(in the rows, 128 means zero)
runs of hidden systems:
run 1, mikur (9 x 18):
[[144  64 123 141  98 173 143  89  94 114 112 100  57 172 167 171 114  79]
 [156 143 120 166 152 142 182 131 154  74 138  66 149 184 105 105 184 141]
 [ 86 198 141 154 140  88  89 187 134 132 109 155 179 105  70 130 165 175]
 [ 88 124 110  91 134 131  73 162 147 173 150 209  85 101 186 140  75 152]
 [158  91 117  79  90 186 211  77  91 129 140 115  69 102 163 124  99 106]
 [138 113 153 185 128 173 148  71 114 102 106  55 167 170 106 161 202  75]
 [125 158 130 155 193  63  85 162 171 109 174 133 183 150 103  99 191 185]
 [110 151 145 100 111  54  87 185 105 172 123 190  83  47 115 124  80 179]
 [125  65 105 112 106 203 121 101 140 164  89 124  41 125 207 166  55  87]]
run 2, mif (9 x 18):
[[158 110 163 101  82  81 137 101 159 124 156  45 112 141 170 145 128 154]
 [ 96 112 173 159 140 154 140  80 138 191  90  82 129 117 130 130  88 169]
 [105  95 107 186 193 155  71 131 135 146  99 151 118 154 135 145 134 121]
 [144 100  57 120 127 119 129 162 110  79 118 123 104 143 128 153 172 161]
 [110 157 142 109  46 142 151 138 121 110 105  89 136 143 126 164 129 119]
 [ 91 175 185 160 139 153 134 121 147 144 169 133 151 157 128 124 149 139]
 [112 117 125 135 170 132 118 106  72 149 150 183 120  86 111 135 158 159]
 [152  99 129 121 101 103  91 137 106 111 138 142  83 121 158 167 139  81]
 [169 128 150 123 110 121 162 118 163 116 145  64 108 123 151 120 149 146]]
run 3, mif (9 x 18):
[[132 132 138 163 163 108  82 150 176 146 117 124 120 114 139 122 131 146]
 [125 106  70 103 140 153 130 138 138 136 111 128 108 102 147 141 125 169]
 [113 116 110 110  94 164 137 116 129 111 119 112 135 173 151 151 115  89]
 [122 140 143 145 139 120 153 114 117 109 152 101 159 172 103 114 151 144]
 [106 143 146 150 130 104 113 135  86 145 106 150 134 104  86 133 129 141]
 [130 142 138 147 136 125  96 172 146 124 145 167  80 121 157 135 136 111]
 [156 122 106  96 125 161 170 114 134 113 148 116 108  93 149 126 161 146]
 [125 119 147 109  98 144 123  78 127 136 118  97 175 127 130 145 130  82]
 [117 124 155 148 163  83  95 118 144 139 153 117 148 160 120 113 124 155]]
run 4, podin (9 x 18):
[[154 151 191 130 148 137 132  88 182 144 177 118 143 112 155  93 134  80]
 [147 119 147 146 176  84 130 101 112 146 119 102 150  74  84 105 164 186]
 [104  94 119 129 136  79  51 144 108 163 108 167  96 114 146 158  90 142]
 [164 101  80 102 125 131 162 154 170 106 133 109  65 156 168 101  80 135]
 [140 121 109 138 113 147 148 104 131 107  54  70 181 145  84 123 122  78]
 [ 91 153 137 159 166 129  68 138 161 122 156 159 177 180 128 134 163 109]
 [120 163 102 110 121 104 171 171  98 101 161 153 111 125  96 116 156 209]
 [106 139 136  96  71 156 124 129  85 149  99 170 112  96 128 153  89  78]
 [170 126 140 111 156 175 149  88 187 123 184 122 128 121 180  93 142  82]]
run 5, gopip (9 x 18):
[[127  91 112 123 129 131 128  72 103 119 132  80 171 132 119 169 190 143]
 [112 117 156 136 102  56  93 136  99 134 143 104 112 145 125 167 140 175]
 [121 125 133 155 131 129 138 175 134 139 121 135  34 130 155 131 100 173]
 [131 113  89 159 139 213 147 134 128 113  86 137  90 134 141 146 139  90]
 [139 119 101 128 136 140 115 111 120  85 146 114 174 155 122 153 207  96]
 [110 162 152 117  97  77 133 135 120 117 160  96 160 140 109 143 165 191]
 [ 85 156 178 154 114 133 119 159 129 175 129 149  75 111 148 145  98 173]
 [141  98 109 145 160 203 142 116 119 137 134 167  60 104 166 129 132 104]
 [162  94 100 116 114 155 149  80 105  87 118  84 159 135 120 149 183  74]]
run 6, mikur (9 x 18):
[[146  77 134 169 118 128 100 123 123 111 106  96  69 178 160 168 126  85]
 [157 148 103 139 145 124 178 161 179  93 127  81 128 154 113  81 141 174]
 [ 79 170 122 137 106 125 107 164 114 142  76 146 169  99  80 149 130 153]
 [ 88 108  91  95 141 156  93 133 142 144 167 187 111 158 188 146  95 127]
 [156 129 141  95 100 149 218  95  77 110 164 122  96 116 120 107 130 127]
 [117 138 183 206 137 156 102 108 124 129 104 100 141 147 113 159 176  76]
 [148 140 105 124 196 101 105 148 190 121 173 148 144 113 139  84 160 172]
 [132 139 136  93  77  86 123 142  86 152  98 142 116  39 105 144 113 145]
 [112  72 120 133 120 172  94  95 155 149 113  99  94 172 195 175  94  94]]
run 7, podin (9 x 18):
[[161  74 108 101 100  81 151  88  64  88 117  86 139 156  98 134 127 101]
 [133 150 184 165 108  76  75 157 156 117 132 127 133 172 126 127 118  56]
 [148 177 117 155 161 123 152 192 175 110 120 135 109 100 107  83 151 175]
 [ 93 124  80  98 124 162 108 128 102 153  71 162 155  70 109 155 120 135]
 [119 107 104  69 132 158 125  95 156 125 190 146 139 166 191 131 112 112]
 [149 130 155 118 105  93 194  91  91 102 139  70 158 155  75  96 134 139]
 [108 147 193 184 140  89  65 144 105 153 116 169 130 126  98 131 121  76]
 [166 140  97 127 169 128 134 184 170 113 163 164  62  88 156  96 154 168]
 [136 109  81  77  85 142 143 108 110 130  56  90 154  67 109 153 121 128]]
run 8, tikez (9 x 18):
[[137 144 107  89 117  94 115 154 117  91 173 171 140 138 125 118 146 108]
 [131 158 179 112  75 107 157 118 119 121 158 108 133 142 124 123 125 118]
 [114 147 179 148 148 141 116 106 158 169 129 127 149 113 130 111 106 110]
 [148 124 105 110 169 118 130 123 133 135 120 147 147  82 104  93 128 139]
 [147 105 119 102  97  81 110 132 104 118 113 118 116 115 124 143 117 109]
 [120 117 134 115 118 113 117 119 162 127 140 100 138 176 151 125  99 125]
 [109 141 130 139 135 141 157 120 122 131 103 109 158 146  91 105 113 147]
 [119 135 123 148 139 123  96 147 114 128 105 166 132 123 108 130 124  98]
 [146 146 109  98 122 110 132 155 145  95 161 143 130 136 135 113 142 126]]
run 9, tikez (9 x 18):
[[176 156 148 100  80  89 171 144 159  96 119  76 139 126 108  91 114 103]
 [104 149 153 114  99 146 110 111 174 164  87  97 178 116 132 133  84  94]
 [ 97 129  86  84 167 125 115 118 136 146 136 163 189 121 113 101 104 161]
 [128 118 131 110 109  68 136 134  56 113 129 153 122 138  89 121 106 125]
 [137 136 170 151 117  95 107 140 153 119 149 128 113 178 144 112  97  73]
 [144 164 135 124 134 142 177 127 166 115 117  97 169 126 101  77 126 125]
 [112 146 130 120 107 126  97 130 119 145  79 140 167  77 102 144 123  98]
 [117 127 101  84 137  95  94 140 148 129 168 164 142 132 148 120 115 146]
 [130 127 146 105  95 107 180 110  87 120 145 113 116 152 106 107  99 142]]
run 10, Seras (9 x 18):
[[123 152 166 131 133  81 155 116  59 137 151 140 147  81  68 117 167 196]
 [127  93 155 110  99 104  63 114  84 158 126 181  78  87 157 164  95  73]
 [192  96 107 119 158 147 165 126 180 109 181 111  54 133 192  95 131 136]
 [159 120 134 135  97 125 165  92 139 118  45  20 175 113  84 121 124 119]
 [ 75 123 128 164 172 110  17 135 174 162 112 139 179 146 140 162 143 142]
 [108 132  89 124 154  90 165 187  79 114 155 182  68 152  98  99 102 223]
 [122 116 117 115  60 185 147 123  82 114  82 149 100 154 132 153  71  20]
 [151 156 132 146 165 190 138 116 211  97 196 110 157 153 172 119 214 101]
 [129 173 155 119  90  67 165 129  84 124 106  78 195  70  44 127 177 199]]
run 11, gopip (9 x 18):
[[102 119 145 144 130 203 166  88 124 155 138 112 105 139 153 142 125 146]
 [133  88 147 167 151 140 112  80  88 136 126 120 123 124 121 156 171 104]
 [169 107 127 125 122  74 123 130 105 104 138 102 104 104 119 140 169 149]
 [125 137 128 130  87 119 122 167 156 128  96  95  92 129 144 153 111 147]
 [107 115  99 148 155 174 111 146 166 132 128 142 100 154 169 141 125 136]
 [111 110  90 124 146 166 153 105  92 110 132 131 143 149 112 137 158 143]
 [115 139 159 146 101  96 112 129  84 112 143 131 140 150 102 151 158 113]
 [142 160 164 146 126 108 133 163 143 127 158 132  84 114 138 115 145 158]
 [124 140 124 136 119 188 150 127 148 144  99 120 105  88 143 138 129 132]]
run 12, Seras (9 x 18):
[[155 152 139 147 167 106 100 142 205 137  94 100 173  94 111  88 126 109]
 [112 141  94  96 153  75 104 157 152 135 109 138 178 121  97  95  91 169]
 [ 88 125 113  99 117 115 127 138 118 137 131 158 133 183 129 109  48 122]
 [125 147 151 142 135 163 166 125 141 110 157 140 127 189 127  93 104  86]
 [144 179 166 151 123 124 143 132 134 101 128 122 172 123  83 102 165  82]
 [123 175 148 107 114  88  86 154 149 139 146 156 165  84 118 127 150 128]
 [119 139 125  79 125 110 136 137 133 154 158 160 112  94 144 101  82 164]
 [140  97 134 109 133 154 155  80 128 143 121 115 129 138 138 100  76  94]
 [154 117 147 158 163 113 118 100 153 114 133  93 163 159 117 102 146  90]]

runs to name:
run 13 (2 x 18):
[[125 126 171 109 114  99  89 124 148 169 185 134  83  86 192 164 142 171]
 [152  89 135 127 148 142 171 102 119 165 109 108  62  72 139 106  84 177]]

Seras
run 14 (2 x 18):
[[156 117 108 140 177  91 122 114 156 127  89  77 180 104  85  91 146 160]
 [ 89 108 105 120 122  63  61 152 120 136  94 134 153 159 109 145  85 143]]

Seras
run 15 (2 x 18):
[[164 127 195 170 150 102  84 104  98 145 140 160 117  74 114 124 165  58]
 [181 121 124 123 158  80  96 144 177 131 153 116  93  60 160 122 170 172]]

podin
run 16 (2 x 18):
[[122 152 144 160  77 124 155 147  83  98  93  96 126 135  83 161 171 133]
 [ 89 162 150 162 138 160  68 168 183 151 141 168 107 136 175 153 132 119]]

tikez
run 17 (2 x 18):
[[104 144 137 113 101 104 126 146 105 147 138 151 107 112 128 146 115 168]
 [123 109 139 128 145 142 132 121 127 140 157 155  86 147 162 117  92 117]]

tikez
run 18 (2 x 18):
[[132  85  73  92 127 135  99 131  89  99 146 192 102 166 156 144 110  60]
 [173 153 162 115  75 124 195 136 129  73 167  97 102 169 126 105 137  83]]

mikur
run 19 (2 x 18):
[[132 115 124 181 157 158 134 120  87 113  84 137 133 149  84 121 143  77]
 [138 133 108 136 142 124  86 153 133  93 163 161 122 134 147 154 195 105]]

podin
run 20 (2 x 18):
[[ 83 108 112 118 140  92  84 141  78 146 167 186 106 131 137 161 135 187]
 [139  96 127 120 100 145 173 129  75 119 143 152  40 147 151 133  90 115]]

Seras
run 21 (2 x 18):
[[118 126  91 144 205 154  95 150 172 137 130 183 135 141 134  89 110 119]
 [125 133  72  80 128 144 172 112  82 103 122 151 180 119  79 101 131 125]]

gopip
run 22 (2 x 18):
[[170  83 105 100 142 103 110 102 123 106 147 130 128 123 141 122 136  89]
 [158 111 137 109 107  80 137 115 140 120 113  72 133 130 118 110 104 129]]

mif
run 23 (2 x 18):
[[153 138 142 187 171 186 151 143 132 118 138 161  73 132 135 104 149  88]
 [158 113  99 126 131 145 129 113 115 105 110 107 135  71 123 164 219 125]]

podin
run 24 (2 x 18):
[[125 100 103 157 174 217 175 107 107 141 112 150  78 126 138 115 113 126]
 [160 107  94 142 135 142 115 113 114  79 107 114 167 142 108 144 186  48]]

mif
run 25 (2 x 18):
[[101 173 152 128  96 120 132 154 146 138 127 114 136 119 122 141 133 176]
 [ 82 120 127 130 151 162 112 119 132 174 131 153 121 125 149 141 100 161]]

mikur
run 26 (2 x 18):
[[119 131 155 164 173 118 122 130 110 182  73 152 118  92  80  79  62 130]
 [150 122  75 148 181 143  85 186 177 110 107 179  92 125 143 105 122  85]]

mif
run 27 (2 x 18):
[[134 161 101  68  88 103 114 170 151 133 121 144 138  50 135 139 133 162]
 [100 102 130  69  87 130 130 101 117 158 158 137 100 133 180 150  67 141]]

tikez
run 28 (2 x 18):
[[110 157 135 125  97 184 168 127 169 114 142  92 137 169 153 139 139 136]
 [ 81 148 141 144 140 190 133  99 108 157 116 151 161 107 112 147 151 135]]

tikez
run 29 (2 x 18):
[[119 105 198 140 104 141 132  68 111 171 126 100 113 128 150 143  89  88]
 [146 103 115 146 213 129 110  94 165 142 134 124 166 124 119  85 135 135]]

tikez
